Rows are one point carried round by a steady rotation, each followed by how many steps it has turned.
The counts run from 0 to 1120.
[-11  16 -23   6  11   7   8   8  13   2 -12 -11  12  35 -15 -21 -18   0
   4 -11 -16  -8 -30   9  -4   6 -10   7   0   0   3  17 -11  -2  12  18
 -37  28  -5  16  -7  -9  -9  -9   1]
939
[-34  19 -21   7   8   2   4   3  29 -31   4   2   6   6 -10 -40   0   9
   6  14  -5  11  -3  -5  -1  17 -22 -11 -13   1  12 -16  -3   9   0   7
 -21   9  13  13 -11  -5 -10  -8 -10]
856
[-25   1 -31   8  23   4  -2   8  28  -3 -10 -15 -15  13   3 -22 -16 -17
  17   4   1   2  -3  -5   3  -4 -36 -10  -1   1  11 -11   4 -15  -8  15
 -21  15   0  17  10 -15  -2 -21  -3]
325
[-20   7 -15   6  17  12   7  -1  28 -16  -5  -4 -15   7  -8 -20 -20   2
  17   3 -24  11  -9  -9   4   8 -27   7   2  -6   3   2  -7   8   5  25
 -38  17  10  -1 -14 -23   5 -12  -6]
1084
[-26   7 -33  11  16   1   3   2  14   4  -9 -22  -4  14  -8 -20 -30  -7
  20  -4   1  -2 -18  -6  -4  -1 -22  -1   9  -7  15   0   3 -16  -3   7
 -26  26 -17  10   6 -21   1 -16  -1]
548
[-18   8 -25  15   6  -7  15  12  14  -9  -1  -8   7  11  -7 -25 -18  -3
  18 -11   1   1 -17  -4 -10  16 -26  14  11 -26  10  -8 -14  -4   8   9
 -20  31 -16   9  10 -16   0 -19  -2]
749
[-19  22  -7   7  14   2   5  16  36 -12  22 -15   5  -1  -9 -15   4  -4
 -13  -2  -4  -4 -20  -7   2  22 -34  13  -7 -12  21  -7 -12   8  14  27
 -17  11  15  -3   0  -9 -10   2  -7]
261
[-28  20 -15   9  34  11   6  19  27  -9  12  -2  -6   4  -9  -3  -6   0
   4  11   1  -6 -15  -4  13  10 -36   8  -8  22  10  13  -9 -17  15  11
 -25  17   9   8 -11  -8  -7  -8  -3]
814
[ -6  16 -26   4  13   3  10  13  10  -3 -10  -8   6  34 -13 -24 -17   0
   8  -8 -13  -4 -28  11  -3   8 -13  12   3   3   4  18 -15  -4  12  12
 -35  32  -9  15  -1  -4  -3 -14   0]
941
[-26  15 -28  22  19   2  18  22  18  -9   7   5  12   7  -8 -19  -2   1
   9   4  14  -7 -21   1   6  15 -33   4   0   2   4  -5  -9 -16  11  -3
 -12  26  -1  25   4   3 -10 -16  -2]
993
[-11  27  -7   3  12   5   4  18  27 -14   5  -5   9  22 -10 -26   5   4
 -15  -2 -16   1 -25  -4   8  19 -23  13 -12   3   7  10 -11  15  15  19
 -29  19  15   3 -13 -10 -11   3  -9]
66
[-29  28 -14   6  23   2  -3  12  28 -17  16 -11   3   2  -2 -14   0   4
  -7   6   6  -2 -14 -19   0  19 -36  11  -9  11  23   7   0  -4   9   1
 -17  18  -6   1 -10 -26 -10   3  -8]
434
[-14   5 -25   4  17  -1   0  18  19   5  -5 -22  -9  15 -13 -23 -21 -19
  18  -3  -5  -3 -12   8   2  -2 -21  -6  -1  -9  15 -12 -19 -12   7  33
 -25  13   8   7  12   3   1 -25  -4]
151
[-32   8 -22  11   2   8   7 -13  28  -7   0 -20   7   8 -13 -19 -24   1
  10  -6 -16   0 -18  -5 -11   7 -15  -5   2 -19  15  -5   1   5   1  25
 -33  14   0   7 -11 -27  -7  -2  -3]
908
[-17   7 -35  15  19   2   1   4  32  -5   4 -21  -7   9  -2 -31  -6 -10
   3   4   6   3 -18  -5  -3   5 -38 -19  -5   2  20 -15   7  -8  -7  10
 -13  13   0  21   6  -7  -2 -14  -6]
303
[-23  17 -23  15  28   4   1  26  25   8   3 -16   0  10  -6 -15  -2 -13
  -4   5  16  -9 -24 -11  16   1 -38  -3  -7  11  13  -3   4 -19   2   5
 -13  18   8  14   6  -9 -11  -6  -4]
820
[-23   9 -26   7  14   4  -6   8  23   8 -11 -29 -10  18  -9 -31 -17 -15
   7   2  -5   3 -22 -10  13  -7 -23  -8   4  -3  11 -10  13  -4 -14  13
 -28  19  10   8  10 -12  -4  -8  -6]
1068
[-19  15 -21  22  16  -5  15  29  21  -7  10  -3  10   1  -7 -24   2  -5
   4  -1  18  -4 -18  -5   3  18 -39   4  -4 -11  12 -16 -18 -10  14  11
  -7  20   3  13   8  -1  -7 -16  -6]
997
[-15   8 -26  -1  18  -4  -4  10  23 -21  -4 -12 -21   9  -2 -38 -13  -6
  18   8  -8  17   0  -8  -2  11 -31   0   0  -2  17 -10  -9   1  -1  12
 -25  19  -3   0   7 -10   9 -24  -8]
701
[-26   6 -38  10  11   1   9   2  26 -20   2  -5  -3   9 -10 -35 -10  -4
  16   9  -3   5 -12   8   0   9 -25  -9   5  -6  10 -18  -1  -5  -6   2
 -21  17   6  25  13  11  -3 -22  -3]
499
[-39  26  -9  -5  16   6  -5  16  11   4  -5 -17   7  20 -21 -10 -22  -7
   8   1 -11 -11 -18  -2  14   0  -5  19   0   0  11  12  -6  -8   9  14
 -39  22  10  -5  -1 -12 -14  -1  -5]
21
[-27   4 -19  13   6  11  13  -2  30  -6  -3 -10  -1   7 -18 -21 -18  -4
  15   0 -21   2 -16   2   5   4 -18  -4   3 -21   3 -13  -8   7   2  34
 -34  12  23   9  -5  -7  -4 -12  -4]
887
[-33  14 -21  -9  19   8  -5  -1  17 -11  -7 -13  -7  18 -13 -12 -29  -5
  21   5 -22  -1  -4   6  -2   0 -10  10   2   7  12  13  -9  -9   6  18
 -42  18   0   3  -4 -13  -4 -15  -1]
541
[-34  15 -20  12  11   7  10   2  32 -28   5   6   2   1 -11 -34  -4   9
  10  13 -10  10  -4  -6   2  16 -26 -11 -11  -2   7 -14  -7   9   3  13
 -25   7  18  13 -15  -6  -7 -10  -8]
858
[-18  18 -17   3  29  13   5  16  27 -15   6   1 -10  14  -1 -12   0  -2
   0   8 -10   0 -18  -2  17  13 -38  21   3  17   2  16   0  -5   6   2
 -30  28  10  11   2  -5  -6  -8  -1]
73
[-16  20 -24  -1   3  -5  -4   2  19 -21  -8 -16   1  22 -11 -52 -11   4
   4   4 -14  16 -14  -6  -6  13 -11  -5  -6  -5  16  -9  -2  15  -4   7
 -30  18   0   4  -4 -12   0  -9 -11]
1076
[-23  28  -6  -5  20   8  -2  19  16  -4   2 -10   1  21 -16 -14 -10  -1
  -3   3 -16  -5 -23  -4  16   9 -15  24  -2  10   8  19  -7   1  12  12
 -38  24  12  -5  -7 -11 -10   1  -5]
45
[-22  20 -16  22  15  11  17  12  19   7   7 -11  16  10 -21  -9 -13   5
  -3  -6  -1 -11 -39  -8   7  10 -23   6  -1  -3   6   9  -7  -4  16  16
 -27  23   6  10 -16 -15  -9   3  -3]
417
[-39  31 -19   3  11  -3   0  10  27 -24  17  -7  18   7  -7 -25   6   3
  -9   9   7  -5 -11  -3  -3  22 -24   6  -9   5  22  -4   0  -1   6  -6
 -14  16   0  14   0  -5 -21   0  -6]
631
[-26  11 -15  13  30  14   8  19  32  -9   5   2 -11   1  -7 -12  -3  -4
   9  13  -3   1  -9  -8  19   6 -40  -1  -8   9   4  -3  -9  -8   8  19
 -24  11  25   8  -9  -5  -4 -12  -6]
839
[-23  14 -12  13  26   8  10  26  19   3  -2  -2   0  13  -2  -3 -12  -7
  10  -4   3 -11 -19  -8  14   7 -38  24   5  -3   0  11 -11 -13  14  14
 -25  29   1   6   2 -22  -7 -10  -1]
594
[-26  18 -23  -2   5  -4  -7   9  36 -14   3 -19  10  19   3 -31   8 -14
 -13  -1   0  -4  -6   4  -6  12 -27  -6 -11  -5  21 -16   3   3  -4  15
 -13   9   6  20  14  -7 -22  -6  -6]
109
[-43  19 -24   1   8   1   0  13   5   2 -13 -13  14  25 -19 -23 -25  -9
  18   3  -3 -10 -15   5   9  -2  -1   5   3  -4   6  -1  -5 -14   1   5
 -33  24   3  11   8  -4 -16 -12  -3]
0
